In the data rows, the value 128 means zero.
Here are some points:
[179 233  89 198  55  87  98 136  83  84 102  87 162 194  63  90]
[135 129 107 110 107 103 128 127 112 143 116 133 115 115 139 113]
[112 109 102 115  92 116 138 156 109 158  98 131 109 114 134 115]
[106 131 198 112 105 114 130 129 113 161 129 128 107 109 110 111]
[102 222 138 130 101 161 133 102 151 128 133 118 122 159 134 126]
[113  84  96 105 127 112 127 138 138  96 177 144 111 118 131 163]
[100  99 103  99 255 108 127 151 118 197 166 153 113 100 182 128]
[123 116  99 144 126 130 141 137 153 121 140 134 127 155 187 154]
[108 109  94 116 122 120 138 122 172 108 185 142 119 126 160 153]
[118 147 117 117  89 107 128 134 106 156 122 137 116 100 140 101]
[181 212 104 178  59  87 105 148  87  88 100  84 171 167  62  83]
[135 153 143 113  86 104 122 141 118 122 130 138 119  90 106 116]
[137 123  96 113  93  93 127 132 119 152  90 140 116  91 146 143]
[107  87 100 107 204 131 156 112 181 105 159 142 109 163 139 170]
[ 97 144 118 133 149 164 140 122 144 129 123 118 120 129 156 129]
[158 147  80 182  86  95 102 168  79 102 103  95 166 116  75  85]
[143  97  96 112 152  96 134 138 120 198 101 149 112 105 134 159]
[110 174 198 131  88 150 135 107 146 127 119 125 119 105 144 135]
[ 95 156 103 141 119 116 138 126 147 131 119 137 123 155 183 125]
[125  93  90 112 255 119 147 138 136 151 132 137 113 103 180 147]
[134 119 153 104 198 126 123 130 118 171 143 144 115 108 121 126]
[128  82  83 111 255 114 133 129 156 155 106 158 120 101 167 147]
[106 116 116 114 243 172 147 134 141 159 139 125 117 101 157 137]
[101 206 183 122  63  97 119 109 121 142 124 125 118 102 126 108]
[230 131  73 176  63  83 103 138  78  99  92  91 166 131  66  91]
[157 214 109 187  65 100 111 135  86  96 103  90 151 132  74  86]
[104 100 168 103 183 186 146 120 115 179 138 148 107  94 133 112]
[124 174 208 116  77 122 122 108 114 133 139 123 121 139 110 112]
[198 145  64 201  80 115 110 161  97  84  85  88 185 255  72 116]
[123 162  69 214  79 112 118 138 101  88  93  94 191 255  78 107]
[110 140 124 125  72 115 127 119 135  77 164 126 118 171 118 139]
[215  65  63 120 115 141 101 118  84  84  87  92 188 103  70 104]
[102 107 108 111 180  93 122 125 133 180 170 135 108  93 143 135]
[130  81 138 100 225 178 127 136 127 179 154 129 118 100 137 115]
[106 158 133 125  79 150 137 122 175 101 168 144 114 175 144 148]
[124 114 165 121 118 129 125 133 102 161 142 128 110 104 123 105]
[112  93  80 119 145 126 145 162 188  95 156 146 123 250 136 211]
[ 94 134 142 124 132 135 150 147 155 176 136 127 114 123 158 117]
[180 124  77 184  83  97 105 151  82  95 108  98 175 192  65 100]
[106  89  80 118 146 108 126 158 152  85 187 146 112 212 165 185]
[123 220 142 130  63 104 121 122 120 125 108 131 116 111 125 146]
Here are 40 more points, each followed by its number:
[136  89  99 100 194 111 126 126 138 172  95 148 117  92 116 136] 0
[126 187 112 153  74 144 141 135 145 122 124 131 125 189 145 127] 1
[130 146 249 109  80 159 142  97 127 213  95 126 112  83 115 114] 2
[117 133 225 115 121 150 129 128 125 124 148 134 122 101 100 132] 3
[106 135 175 110 131 171 141 119 132 165 140 131 117  82 119 117] 4
[225 111  66 180 154 108 110 151  95 100 112  94 195 155  72  99] 5
[119 104 147 107 151 109 121 147 100 163 168 146 116  91 114 139] 6
[118  62 103  90  90 153 107 112  95  84 213 144 127  77 109 123] 7
[104 194 164 139  64 112 132 154 120 152 105 116 108 135 145 101] 8
[120 137 213 113 100 129 131 117 130 156 108 124 113 107 110 120] 9
[100 201 253 128  71 156 136 102 131 149 131 119 115 106 114 110] 10
[ 97 126 175 123 139 172 137 125 153 170 117 130 118  98 141 125] 11
[128 107 107 114 120 104 121 150 107 123 136 142 116 122 112 112] 12
[ 98 174 184 136  99 129 133 119 127 151 130 120 118 133 160 114] 13
[131 205 184 128  92 155 128 102 164 143 144 123 130 127 142 131] 14
[ 97 187 103 149  93 105 126 139 132 132 136 125 127 149 192 134] 15
[226  83 122 106  95 113 115 104 154  93  97 151 130  74 176 223] 16
[ 95 141 148 120 134 157 137 122 145 203 125 131 120 130 155 137] 17
[146 113 101 110 255 137 137 124 159 155 120 157 118 117 154 150] 18
[ 94 118 105 123 151 147 147 127 180  92 193 141 112 141 172 154] 19
[105 184 150 134  84 127 137 108 155 141 118 132 130 120 139 134] 20
[117 122 191 107 128 153 138 118 112 180 131 121 113  91 131 121] 21
[108 141 113 115  94 112 133 166 106 142 102 134 105 114 144 114] 22
[156  60  86  90 196 205 117 121 104 108 113 127 127  67 151 127] 23
[115 127 157 117 190 145 135 138 144 168 131 136 115 132 163 129] 24
[101 179 153 118 101 154 133 125 146 117 125 116 123 170 128 145] 25
[116 113 125 119 153 142 144 103 142 162 112 121 119 119 150 138] 26
[126 179 202 128  85 111 116 136 103 134 142 138 120 109 127 124] 27
[105 126 161 106 120 158 138 116 131 198 126 118 108  90 129 100] 28
[ 79  87 251  98 130 236 142  85 114  87 121 143 132  60 144 110] 29
[113 132 119 122 123 129 146 119 158 151 102 124 119 145 134 158] 30
[130  97  98  98 142  99 125 129 104 193 122 144 106  96 119 112] 31
[145 122 138 111 133 100 113 119 107 157 140 165 114 103 116 123] 32
[168 128  76 223  75 111 124 174  95  85  83  95 173 186  71  95] 33
[ 74  67 170  86 194 153 132  85 100  84 140 156 120  61 140 101] 34
[155  90  78 170 139 128 104 161  85 103 100 100 155 127  66  98] 35
[113 134 135 122 140 132 138 108 154 141 114 126 117 125 135 127] 36
[119  90 113 113 252 118 123 133  95 195 166 151 104  88 213 117] 37
[101 162 154 112  86 110 118 133 117 137 124 126 111 100 122 110] 38
[ 89 130 157 113 180 118 137 117 139 162 134 135 111  90 188 116] 39
Which of these numbered points is nearest to each point below, ignoring the 2 directions in which the first points spread most? Its number follows each.
[ 97  93 124 100 226 110 142 111  99 189 135 145 105  79 153  99] > 37
[ 82  94 172 107  64 112 126  85  88  84 104 119 113  68 156  94] > 34
[177  92 181 103  97 159 127  91 181 107  99 130 126  63 151 227] > 16
[146 143 142 117  63 110 128 115 158 128  91 139 121 116 119 136] > 30
[209 110  59 198  99  91 103 189  95  78  87 103 188 176  74 138] > 33
[122 164 143 112  88 119 123 137 122 141 121 128 115 111 125 106] > 38
[101  94 114 103 186 136 141 122 177 120 170 129 111 140 168 156] > 36
[113  85  79 111 193 134 154 130 178  92 195 151 118 181 160 162] > 19
[106  67 138  85 200 227 110 103 102 138 141 125 126  68 144 114] > 23
[110  86  92 114 205 144 147 182 119 161 111 157 117 110 148 139] > 33
[ 97 193 217 124  91 119 132 110 135 140 135 127 128 114 154 123] > 13
[ 98 149 140 122 139 142 134 128 144 157 140 125 121 112 141 117] > 36
[127 113  94 139 135 107 123 149 129 171 118 142 123 134 170 164] > 22
[217  92  56 196 117  93 114 168  97  87  84  99 198 218  74 126] > 21
[ 85  87 120  97  79 152 162  85 118  93  78 139 113  68 167 111] > 26
[176  70 168  96  95 172 130  94 235  77 119 147 120  83 134 245] > 16
[201 101  71 167 167 113 110 130  94 100  99 100 180 145  66 128] > 5
[119  74 151  88  61 151 112 126 106  84 155 114 115  76 104 116] > 7
[251 121  96 159  78  98 101 125  91  95  93  90 181 133  59  93] > 5
[118 101 162 103 198 138 130 122 109 156 190 137 116  80 126 116] > 6
[101 200 127 148  75 111 133 146 151 117 119 123 120 184 229 128] > 15
[113 184 114 140  85 123 125 122 154 126 118 136 125 132 144 135] > 20
[156 114  71 193  99 121 116 157  87 116 103  97 168 146  75  99] > 33
[117  85 124  93 212  95 126 148 113 160 125 157 110  85 110 121] > 0
[126  71  72 106 122 106 146 137 137 105 103 167 100 142 141 166] > 22
[215 168  87 204  59  89 101 129  90  91 107  94 169 166  69  90] > 32
[ 94 181 192 127 117 117 120 120 138 131 169 130 127  97 123 134] > 27
[114 139 164 115  79 106 119 128 117 140 123 126 117 130 123 119] > 38
[106  72 107 102 114 196 111 135 107  96 112 114 137  76 150 131] > 23
[103 209 255 111  73 140 127 101 132 136 129 131 118 117 109  99] > 10
[214 161  67 173  55  99 113 133  92  84  76  94 170 156  64 108] > 0
[120 112 110 110 112 101 128 132 129 126 105 132 110 117 129 127] > 38
[255  85  63 151 118  82 103 153  81 104  91 102 156 119  66 116] > 5
[134  65 109  86 226 186 119  96 108 116 110 121 132  71 109 122] > 23
[ 95 186 128 142  93 140 133 128 136 117 125 134 119 182 168 129] > 1
[ 93 161 136 129  88 112 146 110 153 134 127 131 117 127 190 125] > 15
